Some points, one per row:
[22. -16. -17. -1. 48. 35. 20. -16. -40. -28. 26. 3. 15. 8. -46. 7. 11. -26. 0.
 11. -25. -15. 21. 13. -4. 22. -3. -1. -20. -7. -5. 5.]
[-7. 0. 34. 19. -42. -40. 17. -5. 42. 23. -25. 5. 15. 46. 5. -25. -9. 55. -47.
 -5. -9. 13. -13. -21. 31. -25. 22. 37. -25. -13. 22. -4.]
[-103. 32. -10. 22. -87. -26. -33. 105. 83. 42. -75. 6. -30. 37. 23. 7.
 15. 4. 35. 80. 16. 45. -41. 24. -9. -22. 3. 11. -1. -13. 8. 6.]
[43. 45. -1. -18. -10. -42. -35. 37. -6. 2. -31. -36. -40. -28. 18. 17. 30. -8. 50.
 0. -8. 18. -26. -21. -42. 40. 36. -37. -4. 0. 58. -57.]
[3. 34. -75. -17. 43. 37. -96. 58. -20. -19. 10. 28. -24. -49. -19. 67. -65. -97. 125.
 11. 30. -40. -37. 3. -34. 77. -70. -96. -13. 36. -30. 20.]
[65. -30. 35. -6. 32. 26. 57. -10. -23. -4. 35. 38. 29. 48. -39. 0. 27. 62. -36.
 -17. -31. 13. -3. -14. 37. 11. 34. 40. -52. -40. 28. 25.]
[68. -26. 27. 16. -32. 25. 43. -86. -41. -5. 13. -32. 1. -96. 20. -28. 29. -24. -90.
 -4. -28. -68. 75. -29. -20. -1. 6. -4. 99. 16. 18. -19.]
[-42. 44. -56. -10. 30. 20. -58. 94. 15. -3. -13. 29. -17. 18. -14. 61. -27. -32. 114.
 27. 16. 15. -60. 31. -25. 65. -36. -51. -41. 2. -8. 22.]
[-81. -52. 31. -11. -68. 48. 25. 38. 14. 67. 22. 28. -2. -74. 51. -36. -19. -19. -38.
 5. 57. 40. 34. 32. -22. -83. -20. 14. 110. 0. -55. 68.]
[-21. 48. 13. 75. -82. -38. 39. -27. 60. 0. -62. -51. 7. 17. 13. 2. 61. 30. -70.
 53. -27. -21. 32. 22. -12. 34. 23. 52. 32. -7. 25. -44.]
[-41. 20. 24. 0. -119. 7. -24. 127. 72. 88. -23. 40. -33. -63. 87. 31.
 38. 20. 43. 50. 12. 82. -51. -15. -53. 33. 15. 1. 72. -46. 53. 12.]
[50. 7. -28. 46. 32. 32. -4. -87. -26. -64. -1. -13. 21. -18. -68. 12.
 -24. -44. -51. 21. -34. -127. 40. -5. 31. 37. -31. -21. -12. 37. -12. -8.]
[-32. 16. 17. -7. -112. 18. -30. 127. 67. 81. -27. 36. -40. -64. 90. 36.
 46. 23. 45. 43. 13. 89. -47. -16. -57. 29. 8. -17. 66. -38. 50. 14.]
[22. 4. -66. -6. 5. -12. -58. -1. -27. -63. -99. -71. -22. 6. -80. 8.
 17. -120. -15. 92. -58. -78. -8. 13. -27. -4. 13. -68. -15. 35. 53. -51.]
[41. 44. 0. -75. 92. -70. -33. 23. -47. -11. 33. -38. -39. 42. 23. 0. 6. 26. 127.
 -92. 32. 96. -56. -5. -27. 32. 35. -32. -71. -8. 16. -66.]
[-38. 35. -59. -13. 26. 22. -56. 91. 14. -8. -7. 30. -22. 14. -16. 58. -32. -36. 111.
 24. 17. 29. -57. 28. -22. 60. -37. -40. -43. 4. -12. 17.]
[-34. 42. -49. -19. 27. 23. -67. 94. 12. 3. -11. 32. -22. 11. -14. 59. -28. -44. 114.
 32. 28. 22. -56. 19. -22. 56. -43. -46. -42. -1. -11. 17.]
[-38. -6. 14. -22. 10. -27. 45. 24. -1. 11. -5. -14. -6. 50. 5. -22. 28. 31. -10.
 -11. 6. 69. -6. 25. 1. -46. 41. 42. -16. -31. 8. -1.]
[64. -59. -35. 19. 48. 72. -7. -76. -57. -68. -11. -5. 19. -38. -97. -1.
 -24. -90. -84. 48. -51. -127. 50. -18. 30. -5. -30. -32. 13. 43. -5. 17.]
[14. -45. -11. -22. -46. 36. -72. 63. 18. 20. -29. 52. -13. -43. -10. 20. -45. -38. -10.
 46. -9. -38. -47. -68. 16. -25. -4. -55. -3. 20. 22. 44.]
[14. -58. 31. -125. 9. -56. -20. 7. -62. 42. 9. -44. -51. -54. 59. -77.
 -11. -15. 12. -85. 43. 98. -18. -30. -27. -127. 55. -43. 45. -10. 12. -39.]
[13. -15. -24. 36. 72. 30. 30. -108. -59. -61. 17. -31. 28. -4. -58. -8.
 -11. -45. -56. 5. -15. -90. 75. 28. 23. 0. -30. 8. 10. 33. -42. -6.]
[29. -53. 15. -10. 49. 108. 57. -43. -81. 6. 114. 50. 18. -110. -4. 4.
 -1. -37. -14. -37. 13. -18. 71. 30. -19. 24. -45. 1. 91. -3. -37. 52.]
[-81. -59. 25. -25. -51. 50. 22. 36. 12. 74. 30. 34. -12. -75. 59. -33. -18. -18. -33.
 2. 62. 47. 37. 27. -16. -96. -23. 10. 111. -5. -57. 60.]
[51. 31. -4. -30. -9. -45. -41. 25. -6. -7. -21. -36. -37. -25. 10. 15. 29. 0. 44.
 3. -15. 14. -37. -29. -31. 38. 30. -42. -6. -6. 59. -49.]
[-11. -34. -14. 24. -3. 53. 60. -32. -26. -21. -12. -10. 21. 12. -53. -10. 40. -44. -67.
 66. -51. -37. 57. 40. -4. -20. 11. 27. 18. -15. 4. 18.]
[51. -51. -34. -58. 88. 2. -37. -59. -85. -65. 3. -23. 8. 11. -74. -25. -73. -74. -10.
 -30. -13. -64. -12. -33. 33. -64. 2. -53. -54. 52. -13. -4.]
[-37. -31. 27. -34. 0. -7. 38. 32. -7. 22. -6. -7. 5. 51. 1. -27. 24. 19. 0.
 -9. 3. 71. -7. 30. -12. -51. 32. 31. -14. -36. 2. 7.]
[-25. 52. 11. 79. -79. -37. 46. -39. 46. 4. -56. -47. -5. 8. 21. -1. 69. 22. -66.
 52. -29. -25. 43. 27. -14. 30. 16. 52. 37. -12. 21. -46.]
[32. -55. 14. -13. 45. 109. 58. -45. -81. 4. 104. 45. 16. -114. -8. 7.
 2. -40. -16. -23. 9. -19. 73. 16. -20. 16. -41. 12. 97. -7. -38. 46.]
[-97. -52. 32. -19. -61. 51. 26. 42. 16. 76. 23. 36. -7. -77. 53. -30. -8. -20. -32.
 9. 54. 53. 34. 27. -15. -93. -26. 13. 110. -6. -49. 67.]
[1. 14. -33. 24. 6. 23. -24. 8. 3. -29. -26. -5. 6. 0. -47. 25. 1. -44. 6.
 44. -11. -43. 4. 17. -2. 28. -22. -16. -11. 20. -4. 5.]
[19. 32. 33. -6. -30. -38. 1. -25. 4. 28. 36. -19. -24. -50. 76. -9. 9. 38. 27.
 -61. 34. 21. 7. -12. -14. 22. -4. -7. 54. -2. -7. -33.]
[16. 21. -2. 15. 70. 4. 30. -33. 0. -37. 38. 24. 44. 78. -41. 21. -10. 45. 33.
 -16. -12. -14. -2. 15. 38. 51. -5. 41. -88. -11. -26. 18.]
[-37. 27. 16. 3. -121. 11. -37. 127. 71. 97. -19. 48. -39. -62. 89. 33.
 31. 28. 52. 41. 16. 81. -50. -11. -54. 43. 9. -9. 73. -42. 53. 18.]
[36. 1. 4. 92. 18. 69. -3. -111. 14. -34. 61. 59. 60. -53. -17. 25.
 -86. 14. -64. -21. 11. -127. 52. -26. 63. 57. -99. 3. 21. 54. -79. 67.]
[-98. 22. -14. 8. -80. -18. -32. 107. 81. 41. -75. 1. -20. 35. 33. 13. 9. -4. 25.
 69. 20. 52. -39. 27. -25. -20. 5. 8. -11. -4. 9. -1.]
[32. -2. 1. 90. 11. 67. 0. -108. 15. -37. 63. 60. 46. -47. -8. 29.
 -81. 14. -56. -19. 16. -127. 58. -36. 66. 55. -96. 13. 26. 53. -82. 66.]
[-38. -36. -50. 11. 55. 86. -13. 2. -18. -33. 15. 41. 25. 0. -60. 13. -60. -67. 12.
 24. 13. -56. 19. 38. 16. -9. -65. -14. -18. 35. -69. 71.]
[-6. 13. -6. 35. 11. -13. 56. -84. -32. -34. -19. -62. 0. -9. -20. -29. 52. -27. -62.
 29. -26. -31. 68. 35. -17. 5. 16. 22. 48. 8. -2. -32.]
[61. 1. -25. 45. 34. 23. -4. -95. -24. -73. -4. -14. 23. -10. -64. 9.
 -24. -43. -56. 20. -36. -125. 34. -13. 33. 38. -32. -10. -10. 41. -13. -5.]
[22. 13. -71. 0. 9. -12. -50. 1. -28. -67. -108. -68. -23. 8. -84. 12.
 19. -123. -21. 97. -64. -81. -4. 1. -25. -5. 23. -65. -16. 34. 56. -52.]
[44. 30. -11. -20. -14. -34. -42. 34. -7. -8. -27. -36. -34. -21. 19. 17. 32. -3. 49.
 2. -20. 15. -41. -23. -24. 38. 40. -40. -2. -5. 57. -55.]
[13. 31. 32. 4. -17. -41. 7. -36. 2. 28. 32. -23. -18. -55. 76. -13. 9. 38. 18.
 -65. 42. 32. 12. -12. -26. 22. -2. 0. 55. -7. -11. -43.]
[-27. -9. 16. -10. -1. -50. 42. -78. -38. -6. -9. -70. -14. -25. 14. -59. 20. -21. -56.
 -25. 11. 8. 66. 27. -18. -68. 24. 23. 64. 19. -24. -48.]
[-5. -9. 27. 17. -33. -34. 16. -9. 45. 14. -16. 7. 21. 46. 8. -27. -8. 66. -49.
 -9. -9. 2. -12. -20. 37. -26. 19. 32. -40. -6. 17. 5.]
[-78. -60. 29. -30. -62. 52. 29. 34. 7. 67. 18. 34. -10. -81. 60. -25. -9. -23. -25.
 11. 51. 56. 38. 30. -27. -86. -28. 13. 122. -9. -48. 52.]
[-17. 26. 47. -30. -38. -81. -11. 38. 43. 43. -13. -8. -27. 31. 67. -26. 10. 72. 24.
 -49. 28. 83. -46. -31. 3. -33. 44. 5. -21. -18. 21. -31.]
[-92. -59. 28. -37. -60. 48. 36. 40. 5. 68. 18. 36. -10. -80. 58. -27. -5. -21. -34.
 15. 58. 53. 41. 25. -18. -94. -35. 13. 102. -12. -47. 68.]
[-22. 11. 33. 29. -44. -8. 13. 30. 59. 41. 11. 34. 8. 20. 38. 10. -4. 68. 5.
 -9. 19. 41. -17. -2. 21. 11. 0. 37. -9. -20. -14. 33.]
[-19. -22. 21. 63. -70. 27. 87. -30. 17. 11. -15. -7. 12. -15. -8. -8.
 68. 13. -111. 75. -39. -28. 64. 26. -5. -8. 31. 66. 66. -33. 35. 11.]
[53. -28. 22. -65. -31. -5. -14. 84. -15. 42. -2. 22. -26. -14. 15. 5. 41. 30. 30.
 -3. -23. 75. -62. -55. -16. -16. 68. -22. -14. -49. 82. -12.]
[50. 45. -8. -78. 84. -82. -40. 10. -48. -6. 32. -39. -31. 28. 30. 0.
 5. 33. 127. -102. 32. 90. -58. -12. -23. 23. 31. -47. -69. -6. 8. -68.]
[-52. -86. 59. -17. -101. 70. 40. 85. 43. 84. 11. 71. 11. -44. 37. -16.
 15. 30. -66. 48. 7. 65. 8. -14. 7. -75. 8. 45. 81. -36. 8. 88.]
[-9. 20. -30. 7. 31. -23. -43. -53. -8. -35. -12. -26. -6. -4. 0. 8. -51. -29. 18.
 -23. 27. -57. 12. 8. 8. 3. -39. -29. -7. 56. -56. -16.]
[64. -26. 27. -7. 40. 25. 57. -22. -21. -18. 38. 36. 42. 46. -39. -8. 25. 61. -27.
 -30. -30. 8. 1. -21. 40. 16. 34. 44. -58. -38. 23. 21.]
[41. -17. 26. -67. -26. -13. -16. 96. -4. 47. -2. 27. -30. -11. 24. 0. 30. 21. 35.
 -4. -20. 82. -55. -48. -15. -11. 54. -18. -15. -47. 74. -7.]
[-16. 20. 10. 32. 19. -7. 61. -43. 0. -13. 31. 6. 18. 46. -5. 5. 21. 50. 1.
 -21. -2. 17. 32. 43. 8. 34. -4. 53. -21. -22. -27. -2.]
[-81. -56. 26. -28. -62. 60. 29. 43. 8. 72. 26. 31. -10. -80. 60. -32. -10. -10. -24.
 7. 51. 43. 32. 27. -20. -80. -33. 19. 113. -8. -42. 65.]
[15. 6. -19. 51. -30. 23. 23. -35. -1. -23. -39. -26. 0. -17. -30. 7. 39. -47. -61.
 59. -49. -60. 43. 14. -19. 20. -3. 1. 41. 14. 15. -17.]
[-50. 55. -39. 103. -8. -24. -17. -48. 68. -51. -44. -9. 36. 84. -33. 36. -38. 8. -15.
 59. -7. -99. 11. 45. 38. 52. -46. 23. -53. 40. -43. -1.]
[-32. -33. -53. 13. 55. 75. -6. -19. -29. -31. 18. 30. 22. 0. -60. 11. -52. -79. -4.
 34. 10. -67. 32. 38. 2. -12. -64. -19. -6. 36. -66. 56.]
[-18. -31. -13. 21. 13. 42. 53. -27. -23. -27. -22. -16. 12. 16. -56. -12. 39. -54. -69.
 62. -47. -40. 54. 38. -9. -31. 11. 30. 32. -1. 4. 12.]
[-16. -1. 22. 18. -6. -2. 56. 20. 24. 9. -15. 5. 23. 70. -13. 0. 44. 47. -16.
 32. -28. 46. -1. 30. 7. 14. 29. 56. -33. -41. 25. 8.]
[9. -11. 33. -12. 36. 5. 2. -37. -1. 14. 87. 47. 21. -17. 52. -6. -57. 65. 20.
 -90. 58. 21. -1. -18. 39. 5. -31. 14. -13. 10. -69. 40.]
[-11. -34. 9. -88. 60. -53. 21. 19. -40. -2. -16. -36. -5. 95. -29. -48. 16. 17. 14.
 -42. -4. 88. -27. 13. 16. -85. 72. 8. -77. -29. 23. -33.]
[35. 34. -3. -15. -29. -32. -41. 35. -1. -7. -23. -28. -32. -32. 15. 17. 29. -10. 46.
 10. -9. 10. -26. -26. -32. 48. 33. -39. 3. -4. 60. -51.]
[31. -7. 6. 84. 13. 63. 5. -113. 6. -29. 62. 50. 55. -51. -2. 21.
 -71. 8. -64. -21. 19. -127. 65. -24. 57. 41. -91. 15. 28. 53. -71. 64.]
[-94. -55. 27. -22. -59. 47. 18. 37. 5. 75. 25. 25. -12. -84. 58. -30. -13. -23. -28.
 2. 63. 59. 43. 31. -22. -83. -28. 1. 116. 4. -57. 62.]
[17. 10. 6. -36. 6. 13. -9. 61. -7. 33. 46. 32. -11. -32. 34. 36. 15. 24. 73.
 -28. 17. 63. -22. -7. -31. 42. 3. -9. 4. -23. 17. 11.]
Then 10 other points, each followed by its number:
[51. 45. -5. -78. 88. -84. -43. 16. -52. -19. 37. -36. -30. 34. 19. 16. 2. 35. 127.
 -99. 24. 87. -63. -7. -28. 24. 39. -39. -78. -18. 22. -75.] 0
[-96. -56. 20. -24. -50. 55. 27. 45. 10. 71. 24. 33. -9. -74. 55. -31. -13. -21. -23.
 8. 49. 56. 33. 28. -23. -86. -32. 10. 108. -7. -49. 61.] 1
[3. 10. 27. 33. -79. -35. -16. 38. 80. 24. -44. 15. 3. 32. 25. -3. 14. 66. -30.
 27. -24. 8. -36. -49. 29. 5. 36. 14. -34. -14. 50. -6.] 2
[-9. -34. -9. 23. 10. 56. 57. -22. -28. -27. -17. -21. 23. 10. -60. -6. 31. -54. -78.
 62. -49. -39. 66. 44. -8. -15. 5. 29. 27. -7. 9. 20.] 3
[54. -53. -36. 17. 42. 74. -11. -76. -66. -74. -6. 3. 26. -40. -95. -1.
 -31. -102. -76. 53. -51. -127. 57. -16. 28. -3. -33. -40. 23. 44. -1. 23.] 4
[-30. -27. 21. -25. -4. -27. 25. 30. 2. 20. -1. -10. -1. 51. 9. -24. 22. 24. -6.
 -5. 4. 66. -5. 19. 0. -55. 30. 39. -16. -24. 0. 3.] 5
[-111. -10. -47. 41. 31. 62. 43. -12. -2. -11. 11. 11. 27. 27. -40. 11.
 -13. -55. 4. 54. 22. -19. 58. 91. -9. -4. -67. 40. 20. 15. -89. 54.] 6
[4. 8. -31. 63. -1. 62. -13. -25. 14. -35. -5. 31. 14. -18. -49. 39. -15. -46. -29.
 60. -20. -94. 27. 8. 10. 56. -59. -7. 5. 28. -19. 34.] 7
[49. -21. 25. -60. -37. -9. -23. 93. 0. 46. -6. 16. -29. -2. 21. -7. 30. 19. 28.
 -2. -16. 75. -59. -45. -18. -17. 68. -23. -11. -36. 79. -12.] 8
[-28. 81. 9. 57. -22. -28. 6. 4. 69. 30. 34. 19. 10. 12. 74. 35. -6. 82. 62.
 -46. 51. 25. -2. 21. -11. 92. -36. 36. 4. -15. -35. -5.] 9
Which of these numbered points is nearest to each point below, looking only along the 8 directions in which the first points spread most? Its number follows each.
[57. -52. -42. 22. 39. 67. -9. -84. -62. -75. -7. 5. 26. -32. -96. 0.
 -35. -102. -75. 55. -52. -127. 55. -19. 31. 3. -32. -31. 13. 43. 0. 20.] > 4
[-3. 10. 39. 29. -87. -29. -18. 38. 72. 31. -55. 17. 2. 34. 26. -6. 15. 57. -37.
 27. -19. 12. -47. -42. 32. -10. 30. 14. -24. -19. 48. -3.] > 2
[56. -60. -43. 20. 36. 69. -11. -81. -63. -72. -9. 6. 22. -50. -91. -4.
 -18. -100. -86. 53. -53. -127. 53. -28. 17. -17. -31. -44. 18. 56. 2. 23.] > 4
[-39. -25. 23. -25. -3. -18. 38. 28. 1. 26. -9. -16. -4. 41. 7. -30. 23. 27. -8.
 -2. 1. 71. -3. 34. -5. -50. 39. 28. -13. -28. -1. -8.] > 5
[-38. -22. 24. -24. -1. -8. 38. 23. 2. 21. -6. -7. 6. 49. 13. -27. 23. 29. -2.
 -5. 5. 72. -5. 23. -5. -50. 26. 36. -7. -27. 2. -3.] > 5
[-34. 78. 24. 47. -13. -35. 0. 13. 69. 32. 33. 13. -3. 1. 72. 38. -6. 82. 73.
 -42. 44. 30. -15. 14. -15. 83. -30. 32. -1. -10. -34. -7.] > 9
[49. 44. -11. -74. 90. -77. -43. 21. -48. -17. 37. -46. -37. 25. 29. 0.
 2. 21. 127. -105. 29. 91. -57. -11. -29. 20. 33. -34. -71. -11. 10. -70.] > 0
[-28. 81. 16. 50. -17. -34. -3. 3. 61. 20. 39. 14. -1. 6. 67. 31. -9. 78. 67.
 -39. 41. 34. -13. 20. -11. 83. -31. 32. 1. -5. -44. -9.] > 9
[-85. -63. 27. -27. -50. 52. 29. 43. 4. 67. 25. 36. -2. -81. 51. -31. -7. -24. -23.
 1. 61. 47. 38. 34. -23. -84. -28. 22. 118. -4. -46. 61.] > 1
[-12. -32. 7. -78. 47. -67. 19. 13. -30. 1. -24. -36. -8. 95. -23. -51. 17. 18. 6.
 -31. -4. 98. -33. 10. 14. -91. 67. 13. -74. -36. 27. -31.] > 5
[-120. 4. -47. 39. 43. 64. 38. -11. 3. -11. 8. 12. 23. 22. -38. 16.
 -10. -60. 8. 53. 18. -24. 45. 100. -16. 3. -61. 32. 17. 15. -84. 51.] > 6
[54. -50. -38. 16. 38. 63. -11. -75. -54. -68. -9. -6. 21. -44. -91. 0.
 -22. -95. -82. 48. -50. -127. 48. -15. 20. -4. -34. -30. 15. 45. 6. 18.] > 4
[35. 55. -7. -80. 94. -86. -35. 19. -49. -18. 30. -35. -36. 41. 24. 9.
 2. 28. 127. -102. 30. 86. -53. -7. -29. 31. 29. -39. -78. -10. 17. -73.] > 0
[-86. -52. 27. -25. -49. 46. 24. 35. 7. 79. 24. 33. -4. -69. 52. -37. -13. -17. -30.
 5. 63. 54. 30. 25. -15. -92. -31. 17. 109. -3. -50. 55.] > 1
[4. 14. -32. 68. -7. 57. -8. -26. 16. -29. -4. 23. 28. -23. -36. 41.
 -13. -45. -30. 67. -20. -103. 29. 5. 8. 59. -49. -1. 15. 28. -20. 31.] > 7
[57. -26. 23. -65. -35. 3. -24. 87. -3. 45. -3. 34. -21. -11. 21. -1. 42. 25. 23.
 -7. -19. 83. -65. -52. -10. -5. 59. -22. -17. -50. 87. -10.] > 8
[-64. -5. -23. 0. -63. 22. -73. 114. 74. 40. -50. 58. -14. 11. 22. 29. -49. -12. 40.
 48. 24. 19. -68. -14. 10. -21. -22. -29. -16. 4. -7. 56.] > 2
[62. -54. -34. 27. 26. 70. -4. -79. -56. -69. -6. -3. 27. -31. -91. -1.
 -20. -96. -88. 50. -57. -127. 52. -18. 22. -12. -23. -29. 17. 48. 10. 28.] > 4
[-69. -10. -25. 8. -55. 33. -69. 120. 75. 41. -38. 58. 1. 2. 19. 25. -50. -11. 41.
 60. 24. 11. -70. -19. 11. -20. -36. -29. -7. 12. -9. 65.] > 2
[-33. 77. 14. 63. -22. -29. 8. 6. 58. 31. 32. 15. 5. 13. 68. 38. -4. 83. 65.
 -39. 49. 30. 3. 25. -2. 88. -39. 39. 7. -15. -41. 5.] > 9
[5. 5. -25. 64. -4. 57. -15. -15. 13. -27. -11. 26. 23. -28. -46. 33. -19. -45. -26.
 55. -22. -97. 21. 6. 4. 54. -54. -5. 14. 24. -8. 28.] > 7
[43. 46. -13. -86. 99. -79. -41. 23. -57. -13. 29. -39. -37. 40. 20. -5.
 -1. 23. 124. -104. 27. 90. -55. -12. -33. 20. 41. -46. -74. -14. 9. -66.] > 0
[53. -30. 34. -67. -27. -12. -21. 91. -6. 35. 4. 20. -24. -9. 21. -3. 32. 24. 39.
 -4. -20. 78. -57. -52. -9. -13. 59. -17. -19. -37. 79. -4.] > 8
[53. -9. 50. -39. -52. -7. 18. 70. 8. 46. 7. 12. -19. -13. 38. -7. 67. 49. 3.
 2. -29. 72. -39. -44. -24. 12. 67. 7. 13. -62. 91. -17.] > 8
[-118. 0. -44. 31. 33. 59. 45. -13. 5. -8. 11. 10. 23. 21. -39. 10.
 -6. -48. 1. 39. 17. -15. 60. 95. -20. -3. -59. 32. 23. 12. -82. 61.] > 6
Now 10 new points, numbered from 0 again:
[-5. -15. -6. -21. 44. -6. -42. 2. 18. -7. 23. 44. 24. 47. 0. -5. -90. 46. 36.
 -54. 42. 3. -52. -30. 59. -30. -27. -11. -86. 17. -52. 46.] 0
[-31. 13. 23. 23. -37. 0. 12. 37. 56. 35. 17. 38. 13. 15. 34. 6. -8. 60. 0.
 -8. 21. 38. -16. 9. 18. 11. -12. 37. -11. -23. -14. 30.] 1
[-13. -33. -19. 25. 14. 46. 59. -37. -29. -27. -9. -5. 21. 15. -67. -15. 35. -47. -80.
 68. -45. -31. 52. 42. 0. -21. 11. 27. 19. -9. 9. 12.] 2
[37. 36. -42. 20. 93. -20. -17. -78. -37. -84. 4. -37. 14. 55. -67. 19. -20. -18. 21.
 -15. -20. -67. 1. 15. 22. 56. -19. -7. -79. 37. -22. -30.] 3
[54. -53. -37. -62. 92. -2. -49. -61. -80. -69. -5. -25. -4. 13. -68. -26. -68. -69. -12.
 -29. -13. -64. -11. -40. 39. -60. -2. -56. -66. 45. -7. -6.] 4
[23. 24. -1. 21. 76. 9. 36. -36. -7. -40. 43. 28. 41. 88. -50. 24. -18. 49. 26.
 -29. -15. -18. 0. 18. 43. 55. -14. 41. -95. -11. -29. 16.] 5
[30. -25. 9. -45. -35. 27. -22. 86. -9. 30. -18. 21. -27. -54. 10. 14. 43. -26. 29.
 32. -31. 49. -27. -30. -34. 17. 37. -37. 45. -34. 69. 1.] 6
[-39. 76. 6. 55. -21. -29. 6. 5. 66. 29. 34. 17. 2. 1. 74. 30. -6. 69. 63.
 -38. 47. 26. -10. 21. -6. 86. -34. 33. 8. -12. -40. -2.] 7
[5. 37. 26. 1. -19. -41. 6. -24. 3. 24. 32. -16. -25. -47. 65. -14. 9. 43. 24.
 -63. 53. 31. 9. -4. -24. 10. 0. 4. 48. 7. -14. -38.] 8
[-49. 23. 15. -5. -109. 13. -26. 127. 70. 89. -29. 30. -33. -64. 82. 35.
 42. 15. 39. 57. 19. 83. -38. -7. -45. 21. 12. -11. 67. -37. 51. 22.] 9
Which of these numbered points is nearest to each point below, looking only along the 8 directions in which the first points spread most? Its number follows each.
[-25. 87. 15. 62. -26. -25. -2. 10. 67. 29. 29. 22. 1. 1. 74. 40. -6. 81. 70.
 -43. 53. 26. -9. 16. -11. 87. -42. 28. 9. -6. -40. 1.] > 7
[42. 29. -40. 34. 96. -23. -13. -79. -39. -78. 2. -35. 20. 56. -70. 28. -29. -27. 22.
 -18. -21. -71. 3. 13. 19. 53. -25. -15. -79. 24. -22. -25.] > 3
[41. 39. -46. 15. 98. -19. -18. -82. -42. -82. 8. -29. 18. 46. -69. 18. -22. -26. 25.
 -20. -22. -77. 7. 17. 15. 63. -23. -11. -74. 40. -26. -39.] > 3
[-5. -35. -12. 23. 11. 41. 58. -21. -27. -25. -15. -10. 18. 10. -58. -14. 40. -55. -72.
 65. -46. -34. 57. 39. -9. -22. 16. 32. 29. -11. 9. 9.] > 2
[38. 34. -13. -24. -17. -35. -42. 43. -8. -2. -22. -29. -29. -32. 12. 12. 35. -11. 48.
 0. -12. 18. -31. -18. -30. 35. 23. -38. -7. 2. 53. -52.] > 6
[8. 26. 28. -8. -20. -38. -5. -22. 6. 34. 32. -21. -25. -62. 79. -4. 3. 37. 23.
 -54. 50. 28. 16. -9. -23. 7. -4. -1. 46. 2. -12. -34.] > 8
[-29. -14. -19. -7. -37. 26. -17. 29. -6. 8. -17. -4. -25. -69. 18. -7. 6. -74. -10.
 51. 9. -10. 23. 23. -51. -12. -15. -26. 88. 20. 3. 4.] > 6
[8. -16. 8. -27. 36. -17. -49. 7. 21. 3. 24. 50. 22. 41. -2. 5. -95. 46. 25.
 -64. 39. -1. -53. -39. 68. -37. -26. -15. -81. 16. -41. 53.] > 0
[-11. -28. -9. 21. 7. 52. 62. -35. -34. -34. -28. -20. 19. 6. -65. -12. 46. -59. -73.
 65. -54. -35. 62. 43. -10. -11. 5. 27. 24. -7. 9. 16.] > 2
[35. 33. -46. 19. 88. -26. -11. -81. -31. -84. 14. -35. 22. 60. -66. 16. -26. -21. 23.
 -18. -13. -79. 18. 17. 21. 50. -21. -9. -81. 29. -28. -37.] > 3
[8. 28. 28. 5. -26. -32. -6. -21. 0. 22. 30. -22. -27. -53. 82. -5. 12. 32. 28.
 -57. 37. 29. 16. -10. -17. 7. 0. -6. 52. -2. -14. -34.] > 8
[-33. 18. 28. 25. -40. -3. 15. 34. 60. 33. 15. 43. 18. 27. 40. 8. -1. 72. 6.
 -1. 12. 35. -20. 0. 11. 18. -10. 26. -13. -29. -14. 30.] > 1
[57. -53. -36. -59. 93. 0. -48. -60. -83. -64. -8. -23. -2. 16. -85. -32. -63. -72. -12.
 -26. -15. -68. -9. -34. 36. -63. 2. -58. -65. 38. -6. -11.] > 4
[-21. 37. -16. 22. 18. 26. -33. 15. 23. 2. 30. 36. 6. -13. 11. 45. -38. 1. 60.
 -12. 38. -23. -15. 11. 6. 63. -64. -9. -11. 20. -53. 28.] > 7
[-36. 24. 20. 0. -117. 18. -24. 127. 69. 88. -21. 31. -34. -62. 85. 34.
 49. 25. 39. 39. 15. 91. -42. -12. -55. 34. 24. -8. 68. -43. 51. 8.] > 9
[-37. 18. 23. 27. -42. -6. 16. 37. 61. 40. 4. 33. 7. 22. 46. 9. -7. 76. 0.
 -9. 18. 26. -22. -11. 15. 10. -6. 40. -10. -18. -8. 27.] > 1
[43. 44. -44. 19. 99. -23. -15. -75. -36. -82. 10. -31. 25. 65. -75. 18. -28. -27. 33.
 -18. -18. -74. 2. 15. 12. 61. -28. -14. -75. 30. -30. -34.] > 3
[-31. 7. 29. 33. -48. 1. 17. 30. 59. 35. 22. 39. 15. 19. 46. 16. 3. 71. 6.
 -8. 19. 34. -19. -3. 25. 5. -5. 37. -18. -25. -9. 30.] > 1
[44. 37. -2. -32. -20. -47. -37. 31. -6. 3. -32. -32. -36. -25. 17. 21. 33. -5. 37.
 -2. -11. 18. -39. -22. -30. 37. 36. -37. -4. -7. 57. -59.] > 6
[0. -20. 7. -22. 34. -11. -41. 1. 17. 6. 30. 52. 11. 45. 4. -1. -95. 44. 34.
 -58. 39. 7. -44. -35. 63. -34. -30. -22. -75. 16. -44. 47.] > 0
[-40. 35. 12. -4. -111. 18. -21. 127. 72. 80. -28. 31. -34. -58. 89. 39.
 43. 19. 53. 44. 11. 85. -49. -15. -47. 34. 5. -12. 70. -47. 52. 16.] > 9
[54. -84. 48. -29. -75. 46. 9. 60. 11. 56. 7. 66. 16. -32. 3. -24. 14. 34. -68.
 17. -34. 17. -30. -81. 33. -48. 42. 1. 20. -46. 81. 52.] > 6
[-38. 11. 17. 29. -29. -1. 18. 27. 52. 40. 15. 36. 21. 12. 39. 8. -10. 61. 8.
 -14. 23. 38. -17. -3. 10. 5. -14. 35. -7. -20. -26. 29.] > 1
[-54. -7. -24. 13. -52. 46. -2. 64. 29. 27. -35. 5. -19. -26. -1. 4. 10. -50. -7.
 75. 2. 5. 9. 25. -29. -21. -7. -3. 51. -1. 12. 18.] > 6
[-6. -18. 4. -28. 34. -3. -45. 12. 17. 0. 29. 49. 24. 43. 2. -1. -95. 50. 32.
 -52. 40. -1. -48. -37. 59. -33. -25. -16. -77. 20. -46. 42.] > 0
